Each row has a name. Each piece below is followed by the name of the row it came from, unless a question asks for something else. Each question is about the rows just above it.

[-26  14  17 -43 -24  31 -56  27  -7  -9  -1   1 -30 -33 -53  41 -25 -23
 -26 -48  40  20 -36 -16   1  35 -46  -5  37  25 -32   3  30 -28  35] : bopa
[ -5  27 -28 -36  36  41   3  35 -32  -1 -26 -25 -23 -48  -7  -9 -16 -43
  40  37 -33  14 -26  25 -30  30 -24 -46   1 -56 -53  31  20   1  17] : gil
[-56  41  30  -1 -30  -5   2  -9  40   1 -16   3 -43  17 -26  25 -33 -46
 -53 -36  31  -7  14 -48  20 -32 -23  35  37 -24  27 -25 -26  36 -28] : dubu
[  5 -33   1 -23 -30   2   5   4 -41 -20  13 -51 -16 -15  21 -53  44  27
 -13  -7  44 -34  45 -14  40   0 -45 -45  32  -8  51 -29  53   4  40] : vinif
[-33  17  40  -1 -26   3 -32  36   2  14 -56  27 -24  -5 -43  37  30 -53
 -25  20 -46 -23 -36   1 -25  41  25  -9 -16 -28  31  -7 -48 -30  35] : leted
[ 17  44   5 -48 -46 -33 -23  13 -40  13 -38   3 -30 -42  44   7  20   6
  10  33  15  50 -37 -22  32 -12  -7  33 -21  28  23  -7  34  29 -41] : Tunak
[-48  27  25  35 -33 -43  -5 -46 -16 -36  -7   3  -1   1  20 -25  40  30
 -56  14  36  31  17 -28 -26 -30 -23  37 -25  -9 -32   2  41 -53 -24] is which row reordered?
leted
Put [-56 -53 -48 -46 -43 -36 -33 -32 -30 -28 -26 -26 -25 -24 -23 -16  -9  -7
  -5  -1   1   1   3  14  17  20  25  27  30  31  35  36  37  40  41] back in order: which row is it?
gil
Put [ 17   1  20  31 -53 -56   1 -46 -24  30 -30  25 -26  14 -33  37  40 -43
 -16  -9  -7 -48 -23 -25 -26  -1 -32  35   3  41  36 -36 -28  27  -5] back in order: which row is it?
gil
[-23  -9  31 -25 -56   1  30 -33 -26  41  35  25 -16 -32  20  -7 -43  40
 -28 -36  -1 -53  14  37   3   2 -30  27 -24  36  -5  17 -46 -26 -48] is which row reordered?
dubu
[-41  17  44   5 -48 -46 -33 -23  13 -40  13 -38   3 -30 -42  44   7  20
   6  10  33  15  50 -37 -22  32 -12  -7  33 -21  28  23  -7  34  29] is which row reordered?
Tunak

[-21 -18  20   0  25]  Zud
[ 16  55  26  -9 -14]  nulo
[ 10  -5  13 -10 -17]  guv
[-10 -16  13   9  -5]  vekuz
[-21 -18  20   0 -10]  Nirot
[-16  -5 -10  10  13]  Zef
[ 18 -16  -4   9  52]  sus
[ 16 -14 -10  26  55]  marep
[ 17 -14 -13  27  58]  vem
[  9  -5 -10 -16  13] is which row reordered?
vekuz
[ 20   0  25 -21 -18] is which row reordered?
Zud
[-13  58  27  17 -14] is which row reordered?
vem
[ 58  27 -13 -14  17] is which row reordered?
vem
Which row holds these entries in another order? [-10  10  13 -16  -5]
Zef
Put [-16 -10  -5   9  13] back in order: which row is it?
vekuz
Which row holds these entries in another order? [-14  26  55  16 -10]
marep

